Rows are one point carried round by a steady rotation, each followed by how many ticks it has turned.
The counts run from 0 to 954.
[ 14  22   1  -7  -9  11   2   8  10   2   5   2   5 -10   7   1 -12  -2
  -6 -10  -7 -17   7  12   7  13   0   1 -12  -1  -5   7  19   1   5   9
  -7   9  -5   3  -1  31   2  -7   0  -1   5 -20  -8   4 -10   9 -20  -4
   0  16 -11  -2  -1   7  13   4   6  -1  -1   1   3   1  21 -13  -9   6
   2]
634
[  0  31   9  -3  -4  -6  -3  -9   4  -5 -14  -1  20 -20   9  -2 -12 -14
   0 -11  -4  -8  11   1  20   2 -18  12   4 -11   0  -3   8 -11  10  -6
   8 -16   4  -1   2   9   7 -12   0   5  14  -3 -19  -3  -9  13  -2  -4
  -6   9   5 -10  -5  -7   5  -3 -15   2 -10  -7 -16   1  17   0  -4  -2
   1]
359
[ -2   3  -2  12  -4   3   4  -1  15   1   2   7   8  -1   4 -12  -8  -5
   7  -6  -2 -19 -10  13  -4  16  -4   8  -5   8   2   4   1   0   1   6
   7  -8  -8   9   0  30   0  19   5  -1  10 -14 -12   7 -11  12  -4  -4
   3  -3  -1 -13  -3   7  25  -9   4  -3  -4   2   9  -2   9   3 -23   7
  -7]
514
[  3   3 -14   4  16  12   1   3   3   2   6   1  -3  -4   8  -5  -4   2
  16 -15   3   7  -7 -14  -3  -6  -2   6 -19   5  -6   0   0  -7  10   9
 -15 -11   3   2 -11   9  -6   3  -1 -16  -2 -11  -4  30  -5   6 -12   9
  -8  -4  -3  -9   6  -7  11  -8 -15 -19   5   2  10   4   1  -8  -9  13
   2]
585
[  6  11 -10   6  -7  15  13  -1   7 -13   6  15   2 -14   7  11 -10   5
   9 -16  27   6   9   5   3   6   1 -10 -10   8   4 -10  23  -1  26   7
  -5 -12   2  -3 -14  14  13  -2   0  -3  -2  -3  -5   9  -7  -7   3  -7
  -7   8 -11  -5   3  14  -5   9   0 -21  -5  -1  -6   3   9   5  -1   2
  -5]
409
[  0   0 -20  -4   4  -6  -8  11   3   1   1  -8  -9   2  13 -14  -4  -1
   1  -6   6   5   1 -19 -14 -14 -16   6  -9 -11 -17  -1  -3  -5  -2  10
  -6  -4   0   8  -6   4   0   3  11 -16   2   7  -5  23  -2   5 -15  16
   1   6   5   0   2   5  19 -11   0 -20  10 -14  18  13   1  -5   0   7
 -15]
747
[-16  13  -4  -1  -2   5  -4 -12   1  -4 -22  -3  14 -10   7   1   0  -6
  18  -2  11  -5   5  -8  -4   1   3  10  -7  -2  15  11  -1   1   9 -12
  -2 -13   2  13   5  16   8   6  21  -2   9  -5  -9  13 -10  28 -10   4
  -2  14  12   4  13  -4  -4 -11   5   4 -11  -9  -4   7  22  -8  -5   4
  -6]
106
[  0  19 -13 -13 -10  -4   5  17   4  15  -4 -10  -6   1  12   8 -21   3
 -11   3  -5 -12   7  16  -9   5 -14   7 -14   4  -4  12   6   2  -1   1
 -14   3  -4  16  -2  14   5  -2   4 -14   0  -6  -5  -1  -7  -2  -8   2
   7   6   0   2   1  15  13  -4  13  -3   1  -5  13   2  13 -10   1  -5
  -7]
472
[-11   2 -10  14  14  -1   4  -4   3 -17   3  14  15 -12  -8  -2  -4 -10
  14   0  17   6   4   2   1  12   9  12  11   7  -8 -16   6  -6  15  22
   0 -17   6  -6 -17   2   7  22 -14  -2  -8  13  -5   9 -11   2   1  -5
  -8 -12   4  -8   1   5  13  -8  -9 -13   9  -4  -8  -1  -3   9 -20   8
   1]
92
[-22  18 -12   1  -6  -4   2  23  -6  -8  10   9  -3 -14   6   4 -20  -2
  15   2  -2   0  26  -4  -2   8  10  12   3   9  -3  11   3  -1   8  -5
  -1 -10  16  11  -5  -4   1  -6  -7 -14  -5   5 -14   1  -2   5  -5  10
  -4   6  -7 -16  -1 -10   1 -11   9 -10   1  -8  -4  -4   8  -9  -6   5
   2]
263
[ 17  11   5  -6  16  -8 -10 -11   6  -2  -7  -6   9  -2  -1  -7  10 -18
   8  -8 -10 -10  -2  -4  11   3  -8   8  -6 -17  -3 -19  -6  -6   1  17
  -3  -5  -3  -1   0  33   4   2  -8   5   9  -6   6  15 -14   8  -3   2
  -8   5   9   4   0  10  23  -4 -20   6  -3  -6   4   9   5  -8  -9  11
   2]
639
[  3  -4 -21  -6  12  -4   1   9   3  -1  -1   0   0   8   8  -9   2   0
   5  -9  15 -11   6   1  -4   8   3   2  -6  -9 -12   9  -4   8  -5  14
  -6  10 -16   4   5  10   6  -1   9  -8  -6 -12  -8  17  -8   4 -18  19
   5  18  11  18  10   1  21   4  -9  -6  10 -23   2  11  -8  -9 -14  -3
   0]
710
[  9  13 -12  -1   7  -4 -11  11   3  -5  30   8   5 -18  -7  -5 -17   9
 -10   0  -2   2   3  -1  -8  11   8   1  -7  10  -6 -10   9  13   6   9
   9  -5   0  12  -8   3   3  -1  -4 -14 -13   7  -4  -3 -12  -2 -13  -7
   6  -5 -18  -8  -1   9  19  -8   4 -11  23  -5   9   0  -2   2 -13  15
   6]
498
[ -3  19  -5 -12 -16  -2   5  12   1  11   1  -6  -4  -5   4  -6  -4  -3
   0   1  -4 -20   5   2  -9  11   6   2 -15 -15   0  10   0   8  -5  -3
  -2   5   2  25  -2   7  -3  -8  16 -19  -1   0  -3  20  -7  -1 -25  11
   5  14  -3   7  -8  -1  16  -1  13 -11  10 -10   6   0   7 -24  -9   3
  -6]
950
[  5  14 -12  -4   7   5   2  -4   4  15 -10  -7  12 -16  -2 -13   6  -7
   9  -9  -3  -3 -19   6   1  -4 -19  11 -15  -4  11 -19  -4  -4   0   8
  -1 -28  -2   7  -1  -1   1  13   0  -4  17   4  -8  17  -2 -14 -13   3
  -4 -15  11 -10  -4   9  24   1  -9 -15  -9  -9   1   0   3 -14  -8   7
  -3]
680
[  2   6  -7   2  10   8  -6   3   6  -3  11 -12  13  -9 -10   2  -1  -5
   1   5 -17   5   0   3  -2  -1  -6   7 -13   8  13  -6   1  10   5  -2
  -7 -14   2  12 -11  31   4   9   1   1   3   5   3   9 -21  -2   1   2
  -1   2  -5   7  12  23  17  -2  -3 -11  -3  -8  19 -14  10  -6 -10  14
   6]
734
[-12  21   0  -7   3   3  -1   2   0 -15  -5  -1  -1  -9  14  -3 -11 -10
   9 -10   6   7  18 -14  -2   5  -9  12   6  -3  -5   5   8  -5  18  -4
   4 -13  10   2  -3  10   1  -5   2   0   6  -5 -17   1 -18  22  -5  -2
  -6  14  -1  -5  13 -10  -6 -17  -4   1   1  -2   1  -1  22  -2  -3  12
  -9]
425
[-24  20  -1 -12  -2  -2   8  12  -5  -6  -5  -5  -6  -2   7   8 -16 -19
  21   2   2  -1  11   9 -15   9   0  14  -6   4  -5   4   7  -3  11   0
   2  -1   9   3  -7  14  14   7   3  -2  -1  -3   0   8  -3   8  -2  11
 -12   9  14  -2  13  12  -7   0  12   4 -13 -17  10 -11   4 -21  -8   7
   1]
143
[  7  14 -15  -7  -3 -10  -8  14  -2   5   4  -3   7 -10  -4   2  -3  -3
  -3   9  -5 -11   6   5  -6  17  -2   0  -6  11   1  -5   3  14   4   9
 -20   2 -16  25   5  14  -5   4   2 -10   1  -7   4   1 -10  -4  -5   1
  10   9   4  -5  -3  22  26 -10   7  -5   6   7  20   0   7   0  -4  12
  -7]
153
[  4   5 -18  -5 -10  -7  11  10   7  16 -14   0   2  -5  13   2 -10   9
 -10  -3  11 -17  -2  18 -13   2  -1   1 -10   2  -5   0   5  13   2   4
   5   3  -3  18  -2   5   6  14   8  -6   3   5 -26  -2   8  -3 -14 -15
   2  -2  -7 -13 -15   3  20   1   0 -19  -1   0   4  12   8   5  -8  -4
  -4]
115
[-10 -13 -16   2   6  -5  -8   8  -1   3  -5   5  13  -9   0   0  11 -11
  16   8  19 -11   0   7 -15  16   3  14  -5   5   2  -1   2  -6   5   7
 -11  -6  -2  25  -1  10   5  31   7  -4   3  -1  -7   6  -2  10  -6   0
  -7  -7  16  -8  -7  17  21 -19   8 -14   4   6   9   2   3   6 -12   9
 -12]
834
[-17  15  -6  -2  14  -7   1  -9   1  -5  -7   0   0   2   7  -9  -9  -9
   6  -6   9  10   6  -5  -2  -5 -13  13  10  -9   2  -2  -8   6   9  -2
  26 -15  10  -1  -6   4   7  -6  16   1   3   9 -16   0 -15  18   0   3
  -6  14   9  -8  14  -3   4 -10   4   2  -3 -22  10  -6   5  -9 -15   2
  -5]
18
[  1  20   0  -6   4  -5  -1   6  -5  -3 -11  -6  16  -4  -1  -9  -6 -15
   6  13 -12 -12  -2   8   7  15  -7  16   8   3  -8 -12  -5  -8  -8   8
  -1 -13   2   9   0  13  -6  17  -4 -14   3  14 -12  -2  -8   6  -7  -1
  -2  -6   8 -15 -10  -8  17 -19   2   2   2   2   0  -2  13  10  -5  16
  -8]
598
[  0   7 -20  -6  -4  -3   6  -2   9   4 -24  10   6  -3  10  -7   5  -6
  25 -18  15 -11  13   7   6   7  -4   4   8  -2  -1   1   5  -2   3   7
   1  -5  -8   3  -2   9  13  -5  -5  16  17  -8 -32  15   2   6   2  -2
  -5   4  11  -6   9  -1   7   6 -15  -6 -15  -5 -16  15   4 -11 -10 -16
   4]
118
[ 27  17 -14 -12  -2   7  -8   9   7   3  11   7   4 -13   1 -13   3   1
  -3  -9  -8  -6   7   2   5   8  -8   0 -10   0  -5 -15  -2  14  -1  12
  -4  -6  -7  15  -1  10  -6 -11  -6  -1  -3   0   3  15 -13 -15  -6   5
  12  13 -12   7  -7   8  24   4 -15  -5   3  -6   2   5  -1  -9  -1  12
   7]
722
[ -9   4  -1   3  10  -9  -8  -2   3  -3   3   6   8 -18 -10   5   1 -11
  12  10   9  -5   6  -1  -8  -1   7   8 -25  11   6 -12  -2  -3   9   4
 -11   0   6  11  -7  12  14  20   2 -12  -4   2  -4   4  -1  11  -9  -5
 -12 -13   8  -4  -5  29  11   6  12  -8  -5  -8  10  11  -4 -18 -11   9
   7]
900
[-13   9   1  -5   6  -4   9 -12   7  -7 -11  -6   1  -6   9   4   2 -15
  10 -10  25   1  18   0  -3   0  13   2 -11  -3   1  -6   9   5  23   4
  10   9   0  -2 -17  13  22  -2  10   4   0  -7 -16  10  -6  20 -10 -16
 -10  13  10  -4   6  14  -5   8   5   2  -8 -12  -2  13   5  -7 -11  -5
   1]
463
[  8  12 -11  -7  -2 -11  -4   8  -3  -6  -1   3  10 -19  -5   5   2 -15
   7   6   7 -13  20   0   8  25  10  -1  14  -5 -13   7   9   1  -1  17
 -24  18  -1   9   4  10  10 -16  -1  -8  -3  -3  -8   1 -10   3  -9  10
  -1  17  14  11   2   2   6  -6   7   5  -8  -9 -17  14   4  -5   5  -2
  -2]
715
[-12  19 -14  -9  22   3   4  -1   4  -9  -3 -10   7 -12   3   3   2  -7
  21  -5   8  14  10  11  -7   4  16  18  -2  11  -4  -9  14  -5  12   5
 -13  -6  -2  -8  -5   6   4  14   7   0   2 -13   4   7 -11  -4  -1   3
 -14  17  14   4  22   9  -1  -7  -5   0 -11  -2   6  -2   7  -7  -4  -4
   3]
147
[ 11   1 -12   6   7   8   7  -5   9  -2  -4   1  -4   4   6   2  -3  -2
  14  -8   2   6   6   3  -4  -3  -5   9 -14  -2  -7  -2   4 -13  15  15
 -16 -18  -4   6 -13  24   5  10  -7   3  -4   3  -5  23 -12 -10  14   3
   1  -6  -7  11  14  13  17  -1 -23 -17   4   4  10  10  14   0 -12  15
  -4]
651
[-10   9  -5   1  10  -3  -1   0   3  -9   1   7  13 -13   5  -6  -5 -12
  19  -5   0  -2  21  -1   4   7  13  16   4  10   0   6 -11   5   6   0
  10   2  -1   4 -11  15   9  -2   0   9   8   1 -17   7 -18  14  -3  -6
  -4  12   9   3  16 -13  -3  -9  -1  15  -8 -11  -3  11  17 -12 -12  10
   3]
782
[  5   4 -11  -4  -6  -7  -2   2  -1   8 -10  -1   3   9  -1  -7   0 -23
  -2  11  -4 -15   0   8  -4  15 -11   9  -7 -15  15  -5  -9  12  -7  -1
  16  -9  -2  23   0  25  11   7   5 -10   0   5  -7  14  -7   0  -5  11
   5  13   4  15 -11   6  14   4   0  -4   1 -13   7  -7   8  -7 -16  12
  -5]
286
[  6  10 -17 -11  -1 -10  12  19  -4   0  -5   3  12  -6   7   3  -3  -8
  13   2  12  -8  15  14   7  15   7   8  14  -1  -8  -8   9   0 -10  18
   0   5   8   6  -4 -11   1  -1  -7 -11  -7  11 -22   4   7 -13 -16   4
  -3   8   3 -10  -7  -4  19   3 -14 -12   6  -5 -15  13  -3   8  -3 -13
   1]
38
[-12  -4 -16   3   6  -1   1  16  -2  -2  13   8  -3  -6   8  -9 -16   4
  21 -10   8  -2  16  -5  -3   4  13   6  -1  11 -11   8  -3   7   2  11
  -1 -10  -2  12 -14  -4   4   3  -9 -14  -6  -4 -15  15  -7  -3  -7  15
   7  -2  -8  -8   5 -21   9  -2   2 -18  12  -1   7   7  -6  -6 -18  11
  -4]
262
[ -3  11 -15  12  -1   5  -2   9   3  -5  17  -1  15 -12 -15  -9 -14  -4
  -3   9 -21  -5  -1   8   5   5 -10  12  -2  -4  15   3  -9  11  -9   0
   9  -9   7   6  -2  11   2   2  -4 -21  -7  13  -8   7 -20   5  -7   3
   5  -4 -11   0   3   2  28   2  -1  -6  14  -9   4 -16   7   0 -19   5
  10]
855
[  8  28  -7 -14  10 -15  -7  10  -7  -8  -3  -3  12 -14  -2   1   4 -11
  -9  22  -8  -9  22  -1   3  12  -8  10  13  -1  -9 -19   6  -2 -11  10
  -9  13   4   2   3   5   5  -7  -3   1  -1  13  -3  -3  -7  -5 -12   3
 -11   9   4  -8  -4  12  18  -9  -1  -4   0  -7 -10  -3   9   8  18   6
  12]
719
[-16  11 -20 -16  14 -19   6   2 -11   0 -10  -1 -12   2   6   2  -5 -11
   4   4  21  15  11   7 -11   7  13  14   0   5 -15  -7  -6  11   5   9
  11  11  -2   2 -11  -7  20   3   9   2  -9  15 -14  -5   3  -9 -10  -6
  -2   8  12   4  12   7   8  -1   4  -1   0 -27  13   5  -6  -8 -13  -7
   5]
379
[ -2  -9  -7   7  -1  -3   0   0   8  -2 -15   7   7  14   5   3  -1 -16
  16   9   2  -9   9   3  -4  -1  -8  18  -5 -13   7   3  -8  -3  -2  10
  11   0   9   7 -14  19  12  19   3  -7  -3  26 -19  15 -12   2   2  11
  -7  -6   4   3  -4   4  10   0  -9 -15   3  -7   1   3   6   2 -17  10
  -7]
610
[  0   9  -9   9  14  -6  -3 -12  -1 -16  -1   0  11  18  -1  -6  -7 -14
   1  -5  -6   2  -3   6   2   2 -15   7  19  -7  -4   5  -5   8   3   4
  18  -7   0  -7  -3  27  13  -3   6   4  -9  14 -10   0 -24  15  -5   2
  -3   9  -1   2  14  -5  12  -6  -7  -1   1 -24   4  -7  15   9 -20   7
   8]
694
[ 18   6 -11   6  -5   7   5   2   2  -4   6   1  12   5  -5   3  -6   2
   6  -6   3 -11  13   2  12  16  -3  -1  -6  -6   5 -10   7   4   8   4
   3  -3  11  11  -9  11   2   0  -2 -12 -11  10 -16   8 -16   8  -7  -7
   7  12 -17   1  -6 -13   2  -1 -14 -21  17   7  -8   8  21  17 -11  19
  -9]
689
[ 15  -2 -19   2   8  -3 -10  16   3 -13  19   9   3  -8  -3  -4 -12   8
  -5  -1   2  14  12 -10  -2   6  -4  -1   0   6   0   4 -10   8   9  19
  -6 -12  -7  20  -8  11   2 -12  -3  -5 -11   4  -3   8 -20   2  -1   5
  22   5  -5  11  15   7  18  -9  -3  -2  11  -5  15   3  -2   1  -8  21
   3]
656
[ 10  11  -6   5  -7   0  -1  -5  14  -7  -1  -2  18  -1  -6  16  -2   0
  -1  -7  -3  -7  16  19   3  14   1   9   3   0  16   3  14   9  10  -6
   1  -5   9  14  -7  27  17   5  -7  -3  -8  -2 -13   2 -23   3   2 -17
   6   9 -16   6   4   5   1   2   3  -9  -3   5  -7  -2  17   7 -11   3
   1]
289
[ -7  22  -1 -13  11  -6   4  -8  -3  11  -9 -16  -1   8   4 -12   0 -13
  11  -1 -14  -1  -2   9  -4  -4  -9  19 -14  -6   1  -3  -7   3  -2  -7
   9  -5  -1   6  -8  17  -1  14   9 -16   2   1  -3  10 -12   1 -17  -2
  -7   9   4  -7   4   9  27  -1  -4  -4  12 -17  18  -1   7  -7 -17   6
   2]
867
[  6  21 -17 -19   1  -1   2  10  -4 -21   3   3  -4 -10   2   8 -12  -5
  -6   1  19   1  11  -5  -5  20 -13  -3  11  -6   0 -18  11   8  10  13
   8   0  10  12  -6  -7  17 -15   4   0  -1   9   0   0  -5  -9   2   9
   5  18   3   7   2  16   4   0   2 -11   4 -14  -4   1   4   5  10  10
  -8]
325
